The rows of X fall into a few groups, which share some directions, and each row is roughly a mix of its group's hidden directions.
X, 91 rows:
[[  8 -12  -4  12 -33   5  21 -22  35  42]
 [ -9   1 -33  -4 -28  14   7 -50 -17  17]
 [ -1 -33   0   1 -49  12 -30 -18  10  21]
 [ -3  13  26 -12  12 -28  32  19  -6 -45]
 [-16 -15  19   6  36 -40  12 -29 -14  21]
 [ 17   2 -54  23  28  25  -1   7  14  -4]
 [-14   0  31  18 -22  21 -10 -37  17  35]
 [  6  31  12   5  44  -4   7  23 -31 -27]
 [ 20  37  27  13  40   9  23  -6   1 -22]
 [ -9  16   7 -38 -10 -35  18  25 -35  -7]
 [-11   9 -17  27   7 -22  25  40 -10 -36]
 [ -5   6 -28 -21  21  -2 -20  41 -35 -20]
 [ 15  15 -32  16  37   7   1  23   9 -40]
 [-18 -12  48 -20 -32 -31   8   0  -7   8]
 [ -7 -15  10  54  11  15  -6 -11  35  21]
 [  5   6  -5  -6 -33 -12  38 -27  40  17]
 [-13   2  39 -27  -2 -32  16  -6  -2 -40]
 [ 21 -14 -20  15 -35   6   2 -17  47 -16]
 [ -1  -1  58 -12 -16 -32  18   5  -8 -15]
 [ 23   2 -22  47  30  30   5   6  16   8]
 [  7  35 -23  10  36  43 -12  -6   9  12]
 [-25 -23   2 -18 -16 -53  10  12 -17 -16]
 [ -2 -24   2   7 -53 -12  18 -14  23  27]
 [-11  25  14 -29  24 -20 -15   8 -42 -24]
 [ 18  28  17  21  36  -8  25  28   7 -28]
 [-10  -4  11 -51 -24 -33   2   9 -12 -24]
 [ -8  24  25 -33  27 -18  -2  23 -38   2]
 [  6  -6 -32  48  10  13  18  37   3   6]
 [-10 -33 -11 -12 -52 -29 -15   6 -13   7]
 [ 21   8 -40  19  -8  31  -1 -39  18  -8]
 [-27   6  23 -41 -45  -9  -7  -4 -13   9]
 [ 22 -12   1 -24 -58 -13 -16   2 -16  11]
 [-27   2  37  -8 -44 -15  14 -10   8  27]
 [-14   0  25 -47 -11 -34   6   0  -8 -31]
 [  0   6 -34  50  -5   9   8  37   0 -15]
 [ -5  32  26 -29  19 -22  13  -4  -9 -41]
 [ 18   5  34  34  15  -5  20  19  21 -36]
 [-29  -1   8 -57  -9 -18 -11  -8 -14  22]
 [ 25 -24   7  -8 -12 -39  46  17  -1   1]
 [ 25 -33  30  27  10 -25  31  -3   3  21]
 [  0  -8 -16  -2  30  38 -48  -5  -9  17]
 [  6  15 -52  12  16  34 -14  17  14 -17]
 [ 14   4   0 -48 -20 -16 -12  -3  42 -17]
 [-12  -1  24 -39 -27 -43  10  16  -4 -13]
 [-13  23  45  -4  -8 -17   6 -13  18 -42]
 [  1  -3   8  43  -1 -14  36   9  44  -3]
 [-23  39  11   8  10  18 -15  30 -35  21]
 [ 18 -14  38  21  12  -1   1 -43   1  31]
 [ 15  43 -29  26  38  10   2   7 -16   6]
 [ 13  31  16   4  33  -6  35  21  -5 -34]
 [-11 -24 -11  -6 -43   2   2 -29  16  39]
 [-21 -17 -15   3 -18  17  -7 -30 -27  46]
 [ -2 -29  28  -1  -5 -41  17  40  -7 -13]
 [ 12 -39  27   9 -44 -26  14   7  -3  -1]
 [-18  34  18 -16   8   0  -1  -3   7 -57]
 [-13   3  16   9  41  -3 -14  35 -37 -22]
 [-11 -14  15 -47 -35 -24  -7  -2  14  25]
 [ 16  -4  -2 -34 -25 -17 -18   4  36 -37]
 [  1 -38  24   3 -15 -40  22  -6  29 -13]
 [ 21  19  20  59   7  16   8 -10   4 -15]
 [-16  14  39  13  19  10 -24   2 -37  28]
 [  9 -17  26 -16  -9 -46  33  17 -18 -12]
 [-12   3   7 -37 -42   5  -4 -33  -9  29]
 [-15 -15   7 -40 -17 -23 -32  16 -21 -29]
 [ -2 -11 -24  18   4  10   4 -14  55 -32]
 [ -2 -22 -18  15  -6  20 -28 -25   6  50]
 [-11  29  15 -22  54  -6  19  -5   0 -18]
 [ -2 -22  43 -33 -17 -31   1 -17 -21   1]
 [-12  15  16  17 -30   4  25 -32  36  25]
 [ 23 -17  -3  25 -35  -5  15  -1  49  -9]
 [ 16   6 -31  27  13  30   3 -25  39 -14]
 [-12  11   5  39  52  10  19  17  -7 -12]
 [ 29  10   6  26  16  -2   9  25  31 -43]
 [ 19  16  32   6  28  -2   5 -54  -5  -2]
 [ 10 -20 -30  33   5  36 -28 -13  21 -13]
 [ 24 -29 -36 -18   2 -19  17  38 -13 -12]
 [ -4  -5   5 -44 -49 -27   2 -12   2  10]
 [-16   7  42 -17 -23 -12   3 -16 -26  37]
 [-11   8 -20 -34 -33  12 -11  32   8 -35]
 [  7  39 -31   8  38  16  -6   1   1 -32]
 [  4 -13   2  34 -29   8  24 -14  -6  48]
 [ -9 -33  11 -41 -38 -30   0   7  -5  -1]
 [ -6   8  55  15  29 -12 -15 -21  -5 -20]
 [-29  39  -7 -28  16   5 -21 -13   2 -36]
 [ -8   8  16 -49  -8 -23 -18  11 -39  -2]
 [  5  28 -10  44  38  25  12   9   7 -12]
 [  0 -11 -29 -20   0 -24   6  23  16 -51]
 [ 17  19 -18  26 -15   0  20 -13 -37 -40]
 [ 10   7  18 -21  -5  17 -20  42 -43 -14]
 [  4   5 -41  27  16  18   8  27  -9  38]
 [ 21 -22  50  34  -9  -6  21 -16   8  -2]]

One row of each group comes first, with its name. Which group is each row after those in?
[-23 -13  27  -2 -14 -49  23  28   1  -4] : U
[ 38  -5  41  12   4  14   7 -32   4  29] : Q
[ -3 -24   5 -28 -42 -28 -12   8  26 -25] : Z

[  9   0 -12  34  -2  39  -2 -20  16  42] : U
[ -4 -22  15 -32 -44 -18  12 -25   1  24] : U
[ 13 -25 -38  -8  -4  10 -13   5  32 -42] : U
[-15  45  -5 -18  18  25 -26 -20   8 -27] : Q
[  1   4  19  28  -2  -6  24 -45  38  12] : U
[  1 -43  39   1 -20 -12  -1 -16  -3  33] : U
[ -6 -18   4 -31 -44 -31  -7   4  14 -29] : Z
[-21  26  24 -26  -5   9 -28 -43 -17   6] : U
[-15  19 -41   4  14  10  -5  38 -26  26] : U
